Q718: [118  96 105 133 105 140 115]
Q420: [159 190 127 155  75 128 186]
Q611: [151 191 126 134  85 125 177]
Q153: [128 127  75 185 155 159 190]
Q929: [123 154 136  81 124 134 168]
Q164: [161 103 109 131 118 137 118]
Q542: [124 155 123 134  81 136 168]
Q899: [114 120 112 140  78 131 167]
perm: [ 75 127 128 155 159 186 190]  Q420
perm: [168 124 155 123 134  81 136]  Q542
perm: [155 159 190 128 127  75 185]  Q153
perm: [ 81 123 136 124 134 168 155]  Q542

Q617: [114 105 134 116 134 114 125 104 139 142 115 159 122 128 123 127 162  99
 160 135  99 133 140 138 113]
Q62: [159 160 137 133 128 139 114  91  99  79 138 115 105 134 113 116 114 127
 135 140 123  99 122 162 104]
Q153: [114 105 137 116 134 114  80 104 139  91 115 159 122 128 123 127 162  99
 160 135  99 133 140 138 113]
perm: [ 79  91  99  99 104 105 113 114 114 115 116 122 123 127 128 133 134 135
 137 138 139 140 159 160 162]  Q62
perm: [ 80  91  99  99 104 105 113 114 114 115 116 122 123 127 128 133 134 135
 137 138 139 140 159 160 162]  Q153
perm: [123  99 122 162 104 159 160 137 133 128 139 114  91  99  79 138 115 105
 134 113 116 114 127 135 140]  Q62
perm: [113 138 140 133  99 135 160  99 162 127 123 128 122 159 115  91 139 104
  80 114 134 116 137 105 114]  Q153
perm: [140 138 113 114 105 137 116 134 114  80 104 139  91 115 159 122 128 123
 127 162  99 160 135  99 133]  Q153
perm: [104 159 160 137 133 128 139 114  91  99  79 138 115 105 134 113 116 114
 127 135 140 123  99 122 162]  Q62

Q718: [128 128 149 128 118 129 127 140 129 129 152 143 120 165 133 128 132 148
 128 123 128 130 134 125 124 126 130 126 136 127 127 128 128 109 106 127
 127 130 129 126 113 114 114 128 132 108 128 135 127 136 123 127 120 115
 128 128 130 147 130 133]
Q617: [123 126 134 136 133 109 128 127 128 127 114 127 128 128 133 128 125 108
 130 129 106 136 126 130 127 143 135 120 130 127 128 126 128 118 127 147
 113 127 130 132 114 148 128 120 129 129 132 115 165 128 128 152 128 140
 128 130 129 123 149 123]
Q542: [128 115 143 128 165 129 129 134 128 120 128 130 149 130 135 128 123 114
 128 126 136 130 128 128 127 147 130 128 128 125 128 118 133 127 127 127
 128 123 108 140 127 113 127 114 152 109 132 127 129 148 133 126 131 129
 120 123 136 106 130 126]
perm: [133 130 147 130 128 128 115 120 127 123 136 127 135 128 108 132 128 114
 114 113 126 129 130 127 127 106 109 128 128 127 127 136 126 130 126 124
 125 134 130 128 123 128 148 132 128 133 165 120 143 152 129 129 140 127
 129 118 128 149 128 128]  Q718
perm: [120 115 128 128 130 147 130 133 128 128 149 128 118 129 127 140 129 129
 152 143 120 165 133 128 132 148 128 123 128 130 134 125 124 126 130 126
 136 127 127 128 128 109 106 127 127 130 129 126 113 114 114 128 132 108
 128 135 127 136 123 127]  Q718
perm: [123 149 123 129 130 128 140 128 152 128 128 165 115 132 129 129 120 128
 148 114 132 130 127 113 147 127 118 128 126 128 127 130 120 135 143 127
 130 126 136 106 129 130 108 125 128 133 128 128 127 114 127 128 127 128
 109 133 136 134 126 123]  Q617
perm: [128 123 148 140 127 129 136 127 108 136 128 128 130 128 129 128 128 127
 129 130 128 118 143 120 165 120 133 125 130 132 130 113 123 128 106 130
 152 128 128 109 126 127 134 127 127 115 149 128 127 147 126 135 114 126
 133 128 132 114 123 129]  Q617
perm: [123 123 126 134 136 133 109 128 127 128 127 114 127 128 128 133 128 125
 108 130 129 106 136 126 130 127 143 135 120 130 127 128 126 128 118 127
 147 113 127 130 132 114 148 128 120 129 129 132 115 165 128 128 152 128
 140 128 130 129 123 149]  Q617
perm: [106 108 109 113 114 114 115 118 120 120 123 123 123 125 126 126 126 127
 127 127 127 127 127 127 128 128 128 128 128 128 128 128 128 128 128 128
 129 129 129 129 130 130 130 130 130 131 132 133 133 134 135 136 136 140
 143 147 148 149 152 165]  Q542

Q58: [184 124  66  80 158  82]
Q153: [178 125  72  83 154  86]
Q611: [ 67 131 196 181  96 178]
Q518: [131 128 125 126 129 127]
Q542: [158  66  81 124  80 184]
Q718: [174 126  77  88 151  90]
Q899: [184 124  66 175 100 172]
Q929: [ 97 130 163 154 111 153]
perm: [ 82 158  80  66 124 184]  Q58
perm: [184  80 158  82 124  66]  Q58

Q617: [145 127 129 127 112 149 133 123 131 124 129 116 132 130 122 116 131 134
 152 134  89 139 152]
Q153: [152 122 130 127 145 139 123 131 130 112 149 134 133 129 124 116 134 129
 152  89 127 131 116]
Q420: [149 145 116 134 123 130 122  89 152 132 116 152 134 130 127 124 131 133
 139 112 127 129 129]
Q518: [139 152 126 123 129 131 133 130  89 134 124 122 130 152 127 149 145 112
 134 116 129 131 116]
Q62: [148 103 139 114 147 150 125 147 120 112 140  98 131  79 103 118 138 144
 147 182 117 140  94]
Q164: [150 107 140 120 132 135 144 133 108 132 129 116 120 106 104 128 117 129
 133 151 115 135 121]
perm: [ 79  94  98 103 103 112 114 117 118 120 125 131 138 139 140 140 144 147
 147 147 148 150 182]  Q62
perm: [116 131 127  89 152 129 134 116 124 129 133 134 149 112 130 131 123 139
 145 127 130 122 152]  Q153
perm: [129 129 149 145 116 134 123 130 122  89 152 132 116 152 134 130 127 124
 131 133 139 112 127]  Q420
perm: [127 131 116 152 122 130 127 145 139 123 131 130 112 149 134 133 129 124
 116 134 129 152  89]  Q153
perm: [129 129 127 112 139 133 131 124 127 130 134 152 116 132 152  89 122 130
 123 134 116 145 149]  Q420
perm: [127 134 131 129 152 129 133 112  89 131 149 123 130 122 139 145 130 116
 134 116 124 127 152]  Q153
perm: [116 126 149 129 139 131 131 152 134 133 127  89 130 123 152 124 122 134
 112 145 129 130 116]  Q518

Q718: [207 181 133  78  72 155 194  87 194 138]
Q542: [ 47 177 199  90 122 103  93  69 133 147]
Q929: [ 69 122 199 177 133  47  90 103  93 148]
perm: [138 194  87 194 155  72  78 133 181 207]  Q718
perm: [ 47  69  90  93 103 122 133 148 177 199]  Q929

Q153: [179 134  98 157 111 139 106 179 104 111 126 150 137 112 177 131 115  87
 149 168 138 127  80 100 137 169 148 115 132 121 130 124 159 127  95 129
 162  89]
Q164: [127 106 157 169  95 132 127 111 126 149  80 111 129 159 115 130 134  89
 115 137 121  98 179 138 150 168 104 131 137 124 100 177 162 148 112  87
 140 179]
Q929: [137 112 133 137  90 126 127 124 123 168 109 138 113 116 149 150 152 136
 127 135  99 192 115 149 127 128 170 139 115 136 106 124 112 123 151 126
 132 156]
Q58: [ 98 149 124 106 168 134 127 179 100  87 112 138 169  95 132 126  80 127
 157 150 137 177 140 104 111 130 131 129 148 162 115 115 120 137 179  89
 159 111]
Q518: [130  80 110 133 111 122 111 117 122 176 116 138 109 132 137 168 165 133
 110 138  86 162 122 128 138 151 148 131 131 117 118 103 131  85 178 145
 133 146]
Q611: [127 149 127 152 106 149 113 168 126 115 156 150 137 135 124 112  99 116
 123 170 124 127 115 140 137 192  90 123 136 151 109 112 132 128 138 136
 126 133]
Q420: [161 114 148 183 113 134 117 146  79 120 128 165 108 115 135  99 133 103
 171 157 115 108 126 135 174 147 159 130 157 131 142 144 182 127 127 128
 122 139]
perm: [179  89 159 111  98 149 124 106 168 134 127 179 100  87 112 138 169  95
 132 126  80 127 157 150 137 177 140 104 111 130 131 129 148 162 115 115
 120 137]  Q58
perm: [ 80  87  89  95  98 100 104 106 111 111 112 115 115 120 124 126 127 127
 129 130 131 132 134 137 137 138 140 148 149 150 157 159 162 168 169 177
 179 179]  Q58
perm: [128 122 139 161 114 148 183 113 134 117 146  79 120 128 165 108 115 135
  99 133 103 171 157 115 108 126 135 174 147 159 130 157 131 142 144 182
 127 127]  Q420
perm: [148 138 162  80 117 109 111 132 118 131 110 133 145 122 117 165 146  85
 116 131 111 178 151 130  86 110 138 103 131 133 138 168 122 137 128 133
 176 122]  Q518
perm: [ 90  99 106 109 112 112 113 115 115 116 123 123 124 124 126 126 127 127
 127 128 132 133 135 136 136 137 137 138 140 149 149 150 151 152 156 168
 170 192]  Q611
perm: [ 90  99 106 109 112 112 113 115 115 116 123 123 124 124 126 126 127 127
 127 128 132 133 135 136 136 137 137 138 139 149 149 150 151 152 156 168
 170 192]  Q929
perm: [140 179 127 106 157 169  95 132 127 111 126 149  80 111 129 159 115 130
 134  89 115 137 121  98 179 138 150 168 104 131 137 124 100 177 162 148
 112  87]  Q164

Q899: [115 151 134 145 125]
Q611: [116 100 132 105 122]
Q617: [115 100 105 132 122]
Q164: [146 115 125 151 134]
perm: [125 145 134 151 115]  Q899
perm: [100 132 105 116 122]  Q611
perm: [151 134 146 115 125]  Q164
perm: [115 125 134 145 151]  Q899
perm: [134 146 115 125 151]  Q164
perm: [132 122 115 100 105]  Q617
perm: [134 151 125 115 146]  Q164

Q164: [152 135 103 130 118 123 129 125 177 120 155 125 109 108 126 142  96 127
 129 132 172 127 123 128 146 104 107 107 160  85 179 120 147 167 112 110
 107  50 159 106 137 153 104 135 176  57 118  89 175 130  65 141 139 139
 107 137 107 124 129 103 144  78 107]
Q718: [152 135 103 130 118 123 129 125 177 120 155 125 109 108 126 142  96 127
 129 132 172 127 123 128 146 104 107 107 160  85 179 120 147 170 110 107
 115  69 155 110 137 142 107 142 169  70 114  94 155 133  77 141 140 139
 106 147 115 112 122 101 135  93 121]
Q58: [115 129  94 160 170  85 121 147 115 120 118 123 142 132  69 114 109 141
 122 106 169 177 140  70 110 120 142 146 152  77 126 171 128 135 107 130
 137 129 103 110 104 112 127 125 155 125 107 147 179  96 139  93 107 108
 127 155 133 155 107 123 101 142 135]
perm: [135 142 101 123 107 155 133 155 127 108 107  93 139  96 179 147 107 125
 155 125 127 112 104 110 103 129 137 130 107 135 128 171 126  77 152 146
 142 120 110  70 140 177 169 106 122 141 109 114  69 132 142 123 118 120
 115 147 121  85 170 160  94 129 115]  Q58
perm: [ 69  70  77  85  93  94  96 101 103 104 106 107 107 107 107 108 109 110
 110 112 114 115 115 118 120 120 121 122 123 123 125 125 126 127 127 128
 129 129 130 132 133 135 135 137 139 140 141 142 142 142 146 147 147 152
 155 155 155 160 169 170 172 177 179]  Q718

Q153: [109 130 126 135 127 128 124 118 127 125 128 133 128 132 132]
Q718: [137 135 116 128 127 128 130 133 128 128 128 134 117 128 121]
Q929: [122  99 131 131 127 124 119 195 132 127 143 136 127 133 116]
Q542: [125 126 128 132 128 128 135 126 144 120 128 128 118 128 128]
Q420: [159 117 128 137 116 134 124 143 117 107 130 116 127 128 138]
Q611: [128 118 144 132 128 128 128 128 128 126 128 125 125 135 120]
Q899: [128 125 135 133 120 128 128 126 128 128 128 118 125 128 144]
Q58: [134 128 117 127 130 136 142 130 113 128  92 126 137 125 146]
Q62: [117 116 137 128 134 107 138 117 127 128 124 116 159 144 130]
Q164: [137 130 128 116 135 128 128 128 117 133 128 134 127 121 128]
Q617: [131 123 128 126 137 148 141 119 121 112 135 127 129 137 132]
Q518: [ 90 124 127 136 123 123 125 136 143 143 126 126 128 128 119]
perm: [120 135 125 125 128 126 128 128 128 128 128 132 144 118 128]  Q611
perm: [125 118 132 128 128 120 135 144 128 128 126 125 128 128 128]  Q611
perm: [130 116 134 128 127 159 116 138 128 107 124 117 117 137 144]  Q62
perm: [127 128 138 159 117 128 137 116 134 124 143 117 107 130 116]  Q420
perm: [134 159 130 117 138 127 107 128 128 143 137 116 124 116 117]  Q420
perm: [128 107 117 134 159 116 130 124 137 127 117 128 116 144 138]  Q62

Q899: [133 145 123 132 142 129 124 146 127 124 111 135 128 131 155 122 135 121
 103 193]
Q929: [100 133 138 122 136 127 125 102 160 125 147  99 154 119 152 119 153 111
 110 141]
Q58: [111 193 103 124 145 128 135 133 122 129 131 123 135 124 121 127 132 146
 155 141]
Q611: [131 134 123 118 146 137 130 159 121 155 110 125 153 143 173 128 119 157
 108 135]
Q153: [127 110 153 111 153  99 123 147 125 160 138 119 100 154 141 119 133 125
 102 136]
perm: [111 153  99 123 147 125 160 138 119 100 154 141 119 133 125 102 136 127
 110 153]  Q153
perm: [135 108 157 119 128 173 143 153 125 110 155 121 159 130 137 146 118 123
 134 131]  Q611
perm: [121 127 132 146 155 141 111 193 103 124 145 128 135 133 122 129 131 123
 135 124]  Q58
perm: [142 193 128 129 121 155 145 135 127 122 133 111 123 124 103 146 131 132
 135 124]  Q899

Q420: [127  87 131 156 139 110  56  55  97]
Q164: [ 47 120 115 170 191 176  78 130 118]
Q899: [139 154 112  86 100 145 205 210 153]
Q518: [127 110 139 132  97  55 156  56  87]
Q611: [ 77  72  93 200 181 172 105 162 136]
Q718: [139 154 112  86 120  71  65 109  62]
Q58: [205 145 100  86 139 210 111 153 154]
perm: [136 162 105 172 181 200  93  72  77]  Q611
perm: [112 154 210 153  86 100 139 145 205]  Q899
perm: [ 72  77  93 105 136 162 172 181 200]  Q611
perm: [ 97 127  87 131 156 139 110  56  55]  Q420

Q611: [114 127 200  94  71  68]
Q718: [ 66 161 165 173  74 164]
Q899: [199 169  95 155 210 196]
Q617: [152 150 203  46  62 138]
Q153: [199  68 114  94  71 127]
Q420: [114 169  95 167 129 146]
perm: [138  62  46 203 150 152]  Q617
perm: [127  71  94  68 200 114]  Q611

Q611: [ 90  87  79 131]
Q542: [139  87  79 131]
Q899: [ 89  64 138 136]
Q718: [212  71  89 167]
perm: [ 79 131 139  87]  Q542
perm: [131  79  87  90]  Q611

Q929: [ 83 150  81  97 157 174  70 123 117]
Q518: [150 123  70  96 117  81 174 157  83]
Q58: [106  53  64 185 146  84 170 173 124]
Q420: [ 53 106 146 185 124 173  85  64 170]
perm: [124 173 170  84 146 185  64  53 106]  Q58
perm: [ 53  64  85 106 124 146 170 173 185]  Q420
perm: [ 83 157 174  81 117  96  70 123 150]  Q518
perm: [ 53 146 106 173 185  64 170  85 124]  Q420

Q617: [ 77  58 160 137 124  98  89 114]
Q929: [160 137  98 124  58 113  77  89]
Q420: [151 137 114 128  88 121  85  89]
Q62: [115 122 135 148 127  90  89  92]
Q899: [ 89 154 118  76 126 137 109  82]
perm: [ 92  89  90 127 148 135 122 115]  Q62
perm: [ 58  77  89  98 113 124 137 160]  Q929
perm: [ 82 109 137 126  76 118 154  89]  Q899
perm: [ 89 114  77  58 160 137 124  98]  Q617
perm: [ 89  82 154 137 118  76 109 126]  Q899
perm: [114  77  58 160 137 124  98  89]  Q617
perm: [ 89  77 113  58 124  98 137 160]  Q929

Q617: [175 159  80 129]
Q58: [129 176 159  80]
Q899: [175 159 124 109]
perm: [ 80 159 176 129]  Q58
perm: [159  80 129 175]  Q617

Q542: [125 128 129 127]
Q611: [112 122 124 124]
Q617: [129 125 128 125]
Q518: [128 129 125 126]
perm: [125 128 125 129]  Q617
perm: [127 128 129 125]  Q542
perm: [126 125 129 128]  Q518
perm: [129 125 128 126]  Q518
perm: [127 129 128 125]  Q542
perm: [125 126 128 129]  Q518
perm: [127 125 128 129]  Q542

Q164: [190 100 153 130 176  96 109 171  64 173]
Q611: [190 175 109  96 171 173 153  64 130 100]
Q420: [176  64 131 109 100 170 173 153 190  97]
perm: [131 109 100 170 173 153 190  97 176  64]  Q420
perm: [ 64  97 100 109 131 153 170 173 176 190]  Q420
perm: [109  96 171 173  64 100 130 176 153 190]  Q164
perm: [ 96 171 130  64 153 190 100 175 109 173]  Q611
perm: [109 171  64 173 190 100 153 130 176  96]  Q164

Q164: [178  97 118 107  63]
Q62: [ 72 192  89  98 119]
Q929: [178  62 132 129 126]
Q899: [ 63 178 126 132 129]
perm: [126 129 132  62 178]  Q929
perm: [ 63 129 126 178 132]  Q899
perm: [ 63 107 118  97 178]  Q164
perm: [ 63 178  97 118 107]  Q164

Q420: [128 214 117 117 104  97]
Q164: [104  75 117 193 161 129]
Q617: [104 214 117 127  97 117]
Q518: [104 156 117 193 161 129]
Q718: [104  75 117 127  97 117]
perm: [117  97 127 117  75 104]  Q718
perm: [117  97 127 117 214 104]  Q617

Q518: [ 56  63 177 167 182 158  79 126 111 138]
Q718: [195 205  97 102  51  65 177 195 154 116]
Q62: [110 137  51  53 123 131  73  66 132  75]
Q58: [ 80 108 164  96  54 175 193 127 200  71]
Q164: [174 173 131 201 192 121  62 111  57  69]
Q899: [141 203  87  76 163 192 199 140  80 154]
Q153: [ 74 132  53 137 131  66  51 110  73 123]
Q542: [ 74 124 137 132  65  53  51  73 131 110]
Q611: [ 82 165 137  53  61 195 166 145  82 142]
Q617: [163 203  80 191 140 199 154  76  87 141]
Q929: [ 66 155 170 122 192 151 123 173 103 116]
Q420: [ 73 132  53  74  51 137 124 131 110  66]
perm: [ 53  73  51 137 131 110  66  74 132 124]  Q420
perm: [ 76  80  87 140 141 154 163 192 199 203]  Q899
perm: [ 87 141 163 203  80 191 140 199 154  76]  Q617
perm: [ 63 158 126 167 111  79 138  56 177 182]  Q518
perm: [ 66  73 132  53  74  51 137 124 131 110]  Q420
perm: [ 66 137  51 110  74 123 132 131  73  53]  Q153

Q542: [106 129 172  90  94]
Q62: [106 144 186 141 156]
Q153: [133 170 115 114 135]
Q420: [ 94  90 172 105 129]
Q58: [ 87  96 141 119 141]
Q718: [141 157 144 186 106]
Q899: [ 61 156 131  71 147]
Q617: [124  76 150 141 135]
Q929: [160 120 119 167  94]
Q518: [181 141 118 185 167]
perm: [ 90 172 105 129  94]  Q420
perm: [129  94  90 172 105]  Q420
perm: [144 186 106 156 141]  Q62

Q617: [215  48 157  64 100]
Q611: [216 157 100  64  48]
Q153: [135  48  59 187 145]
Q929: [ 64  48 100 215 157]
perm: [ 48  59 135 145 187]  Q153
perm: [ 48  64 100 157 216]  Q611
perm: [145 135  48  59 187]  Q153
perm: [ 64 216  48 157 100]  Q611
perm: [ 64  48 216 157 100]  Q611

